In the data rows, the value 50 means zero.
Here are some points, each followed by its number:
[52, 38, 37, 50, 44, 32, 54, 62, 44, 60, 39, 34, 48, 59, 50, 61, 51, 64, 37, 53, 42, 54, 40, 55] 0
[35, 59, 67, 46, 40, 29, 33, 49, 57, 33, 60, 77, 48, 41, 71, 54, 60, 40, 68, 66, 68, 26, 30, 62] 1
[51, 54, 45, 48, 54, 61, 48, 51, 41, 39, 52, 42, 60, 65, 38, 50, 53, 52, 59, 59, 53, 56, 58, 45] 2
[41, 63, 45, 51, 62, 63, 55, 27, 70, 62, 51, 42, 55, 33, 45, 68, 37, 26, 15, 68, 51, 42, 46, 37] 3
[38, 54, 53, 42, 61, 48, 15, 55, 46, 34, 42, 58, 56, 12, 56, 00, 31, 37, 70, 67, 39, 56, 64, 49] 4
[46, 46, 51, 62, 68, 39, 65, 63, 68, 76, 61, 63, 51, 63, 39, 63, 66, 79, 70, 51, 30, 44, 09, 54] 5
[39, 45, 54, 63, 50, 56, 60, 60, 49, 42, 46, 42, 54, 48, 67, 38, 45, 48, 51, 51, 32, 40, 55, 37] 6
[58, 43, 46, 51, 57, 62, 47, 54, 56, 36, 63, 62, 44, 59, 48, 45, 49, 28, 56, 38, 55, 56, 55, 67] 7
[51, 53, 66, 68, 50, 70, 67, 50, 45, 26, 57, 43, 43, 50, 51, 38, 60, 50, 60, 44, 52, 61, 67, 39] 8
[63, 50, 47, 67, 41, 50, 57, 38, 26, 40, 31, 50, 48, 42, 58, 71, 48, 21, 51, 41, 40, 58, 55, 48] 9
[54, 38, 42, 37, 45, 30, 62, 65, 49, 40, 31, 30, 53, 48, 41, 63, 48, 57, 55, 62, 51, 69, 36, 54] 10
[62, 59, 51, 43, 48, 49, 31, 30, 55, 37, 45, 70, 63, 45, 64, 38, 52, 54, 36, 17, 25, 50, 74, 49] 11
[48, 52, 49, 61, 72, 41, 38, 47, 64, 44, 64, 33, 39, 71, 46, 53, 47, 52, 54, 52, 60, 32, 48, 46] 12
New points follow, each followed by the numbers of its five nearest points above by angle, nearest first.
[51, 26, 59, 39, 55, 43, 54, 48, 36, 40, 33, 41, 50, 49, 39, 60, 62, 63, 52, 59, 66, 29, 69, 46] 10 2 0 12 8
[63, 57, 58, 51, 25, 57, 44, 60, 53, 69, 38, 63, 55, 72, 28, 54, 59, 37, 65, 56, 41, 41, 47, 49] 5 2 9 7 1
[52, 61, 33, 40, 35, 50, 42, 55, 44, 63, 27, 59, 53, 79, 01, 64, 51, 34, 68, 66, 50, 65, 59, 55] 2 10 0 9 7
[60, 50, 50, 50, 32, 43, 13, 31, 34, 67, 58, 43, 52, 33, 61, 35, 71, 46, 52, 62, 41, 41, 64, 52] 4 11 1 9 3
[55, 38, 55, 50, 58, 60, 64, 49, 59, 41, 45, 40, 53, 60, 41, 39, 63, 62, 49, 44, 56, 54, 65, 45] 8 2 6 12 7
[62, 21, 52, 45, 33, 51, 87, 28, 38, 59, 24, 53, 62, 33, 19, 52, 65, 54, 25, 29, 73, 52, 56, 53] 9 10 0 3 8
[54, 52, 51, 36, 46, 56, 56, 63, 35, 44, 48, 44, 45, 52, 70, 66, 36, 52, 55, 56, 65, 56, 45, 62] 10 0 9 1 2
[47, 37, 35, 50, 44, 53, 62, 39, 22, 72, 50, 54, 51, 60, 55, 46, 26, 53, 51, 58, 47, 60, 57, 47] 0 9 2 6 10
[61, 37, 57, 39, 46, 64, 53, 50, 40, 51, 49, 26, 61, 31, 59, 42, 62, 11, 40, 48, 70, 56, 08, 31] 3 9 10 1 6
[63, 58, 36, 57, 41, 72, 32, 38, 72, 50, 55, 66, 23, 53, 62, 62, 53, 40, 42, 44, 77, 43, 43, 52] 7 1 3 12 11
[56, 52, 47, 34, 69, 50, 53, 47, 47, 39, 52, 32, 44, 52, 53, 48, 30, 47, 51, 37, 24, 45, 55, 44] 6 11 12 4 9
[36, 48, 35, 24, 50, 53, 61, 24, 54, 56, 48, 48, 60, 41, 63, 38, 63, 78, 66, 58, 26, 73, 68, 40] 11 4 2 6 10
[59, 78, 65, 31, 26, 63, 46, 66, 56, 52, 52, 62, 43, 61, 74, 44, 46, 43, 66, 56, 57, 55, 61, 60] 1 7 4 8 11
[69, 37, 43, 55, 51, 64, 49, 69, 48, 67, 63, 50, 48, 40, 43, 42, 76, 64, 51, 55, 20, 53, 57, 69] 5 0 7 11 8
[68, 76, 55, 73, 44, 29, 55, 83, 50, 50, 40, 15, 30, 43, 51, 60, 47, 89, 46, 51, 67, 53, 30, 36] 0 10 5 12 8
[68, 48, 24, 48, 62, 43, 62, 45, 53, 48, 50, 58, 55, 51, 49, 41, 51, 37, 46, 31, 47, 40, 44, 51] 7 11 9 5 3
[36, 54, 46, 50, 30, 66, 58, 62, 34, 45, 40, 58, 52, 50, 62, 64, 46, 56, 52, 49, 51, 56, 49, 66] 9 10 0 6 1
[80, 30, 78, 52, 59, 37, 17, 49, 44, 35, 35, 74, 42, 08, 65, 60, 66, 41, 67, 70, 70, 41, 66, 34] 1 4 9 11 8
[72, 45, 49, 61, 67, 65, 35, 26, 24, 59, 48, 35, 58, 46, 36, 41, 66, 87, 78, 26, 32, 59, 31, 36] 5 2 8 11 0
[54, 56, 45, 48, 29, 59, 39, 49, 54, 60, 27, 52, 51, 66, 29, 31, 51, 53, 73, 79, 48, 52, 60, 52] 2 4 10 8 0
[50, 66, 60, 34, 38, 50, 53, 68, 57, 62, 64, 56, 36, 57, 69, 54, 49, 40, 65, 53, 51, 64, 51, 53] 1 7 5 8 4
[45, 68, 55, 48, 47, 52, 61, 58, 48, 45, 44, 57, 57, 69, 65, 61, 50, 46, 63, 47, 42, 48, 53, 55] 6 9 1 2 8
[45, 43, 61, 61, 68, 70, 60, 76, 59, 76, 19, 33, 63, 64, 52, 49, 76, 17, 20, 62, 57, 60, 45, 53] 3 0 6 10 9
[59, 49, 53, 51, 64, 33, 41, 40, 27, 63, 57, 51, 46, 35, 30, 51, 55, 67, 49, 46, 49, 69, 31, 38] 5 0 10 4 9
[39, 40, 14, 65, 29, 18, 47, 43, 34, 21, 62, 42, 63, 67, 64, 39, 66, 14, 40, 31, 54, 35, 34, 16] 9 6 1 12 0
[38, 36, 63, 51, 51, 53, 51, 49, 56, 37, 63, 63, 62, 63, 57, 39, 65, 71, 56, 54, 41, 62, 66, 72] 8 11 7 2 5
[72, 51, 71, 71, 75, 91, 41, 50, 39, 56, 33, 43, 61, 27, 24, 34, 84, 23, 48, 88, 62, 45, 17, 58] 3 2 4 8 9
[70, 32, 68, 44, 66, 49, 50, 67, 18, 29, 46, 66, 57, 23, 54, 44, 48, 46, 52, 68, 73, 45, 53, 50] 4 1 8 9 10
[43, 44, 61, 47, 39, 56, 58, 33, 40, 66, 36, 28, 70, 47, 55, 40, 55, 29, 40, 46, 56, 49, 19, 31] 3 9 6 10 0
[50, 46, 62, 43, 34, 51, 49, 53, 38, 73, 53, 45, 63, 81, 50, 61, 54, 61, 66, 59, 43, 43, 51, 56] 5 0 2 10 12
